In the rows, 128 means zero.
Rotation paths and how fast each direction turns (deg/step):
Each turn is a multiple of 5 degrees from 10 to 175, or 0.
Each row of a path follows its step; steps can be skipped.

step 0: [129 137 136 133 125 130 126 115 128 126 110 134 126 123 127 124 117 117
 122 115 119 124 121 126 111 137 120 113 132 128]
step 1: [121 137 124 129 146 140 133 128 142 124 128 143 119 125 121 119 120 130
 123 124 132 129 127 132 113 128 120 118 123 141]
step 2: [118 131 134 133 131 132 130 119 129 124 123 130 131 118 124 125 119 148
 130 126 118 146 119 137 117 124 113 121 133 123]
step 3: [123 134 130 147 138 126 126 134 142 118 118 126 116 127 116 141 130 130
 127 118 123 128 123 137 131 131 113 121 135 126]
step 4: [125 134 113 127 130 130 119 121 143 118 131 139 121 131 132 125 131 130
 139 133 123 138 118 127 132 133 113 110 135 122]
step 5: [131 134 129 138 143 134 125 116 129 129 120 127 130 119 137 123 134 126
 121 121 130 131 110 129 132 141 120 121 148 129]
step 6: [124 140 123 130 137 141 113 122 133 121 118 137 122 134 127 135 120 123
 119 124 121 125 116 116 113 128 131 121 136 129]
step 7: [123 128 113 127 142 137 131 122 127 122 136 136 123 107 130 127 115 124
 127 116 123 136 126 134 114 132 122 123 134 130]
step 9: [129 133 121 135 122 138 126 123 130 119 119 138 118 130 124 133 125 131
 131 112 118 122 131 141 126 136 107 117 126 122]
step 10: [138 135 128 136 137 123 131 121 147 118 125 135 127 123 139 117 130 126
 127 127 131 134 125 127 122 130 108 110 126 130]
Speeds:
[131 132 131 129 127 129 130 128 130 122 131 130 123 130 129 127 128 121
 134 127 127 131 131 132 126 125 133 129 131 129]  120
[128 123 126 129 129 125 126 133 132 128 129 133 126 127 127 130 125 123
 131 127 127 127 132 120 126 132 126 125 125 129]  120
[125 128 128 128 131 128 126 131 131 128 130 125 125 128 126 128 129 128
 132 132 126 131 121 123 134 130 129 132 135 126]  40
[134 127 129 124 131 130 130 127 127 130 132 126 129 122 133 127 130 130
 132 128 127 133 129 126 125 127 124 129 127 122]  135
[127 123 130 129 129 123 132 124 127 126 128 124 128 124 131 126 123 125
 130 122 126 124 123 131 131 131 128 130 127 127]  155
[130 125 136 131 130 129 127 128 124 132 130 132 129 132 131 131 126 134
 130 123 128 129 129 127 131 127 130 124 132 129]  120

step 1: [122 129 134 132 131 115 134 135 125 132 132 139 133 137 132 118 126 148
 136 129 122 135 134 127 127 130 130 143 146 127]
step 2: [123 109 138 120 121 131 125 121 125 129 134 120 116 136 131 121 125 132
 147 142 131 126 125 117 126 134 128 136 129 133]
step 3: [125 125 137 123 112 130 135 119 140 129 132 127 122 116 129 125 147 141
 120 134 133 124 134 137 133 135 126 142 131 131]
step 4: [130 118 122 128 128 115 134 115 124 142 137 119 141 125 142 120 137 130
 123 130 137 136 130 121 131 130 129 123 142 135]
step 5: [132 126 137 141 108 127 119 121 126 133 132 128 133 125 124 126 125 130
 128 126 137 112 125 113 118 126 132 130 141 121]
step 6: [127 120 134 131 130 137 142 120 121 141 122 128 138 133 126 127 135 140
 123 131 134 114 116 132 128 123 110 134 126 120]
step 7: [114 137 127 138 123 130 135 119 121 127 132 128 144 132 138 111 131 134
 133 124 114 123 134 116 132 136 124 132 122 131]
step 8: [125 118 126 124 130 122 141 120 122 128 131 128 116 128 123 112 134 120
 136 127 121 110 129 124 121 134 135 131 136 112]
step 9: [128 126 136 126 125 125 128 139 131 136 140 132 125 140 141 126 138 147
 134 126 126 119 137 139 136 127 129 132 136 114]
step 10: [121 119 145 132 133 116 134 122 118 126 133 127 128 127 134 116 119 144
 138 142 128 136 129 127 126 126 131 134 137 138]
Speeds:
[124 122 123 123 131 128 129 127 129 131 129 131 130 131 127 130 127 129
 129 130 132 130 124 125 133 130 129 123 126 124]  160
[134 134 127 129 129 126 127 123 129 130 128 126 125 128 126 126 124 125
 133 130 130 131 127 122 129 131 129 132 127 122]  120
[126 129 124 133 131 127 128 127 124 126 132 126 129 128 127 126 123 129
 129 125 126 122 128 135 128 130 127 126 124 122]  40
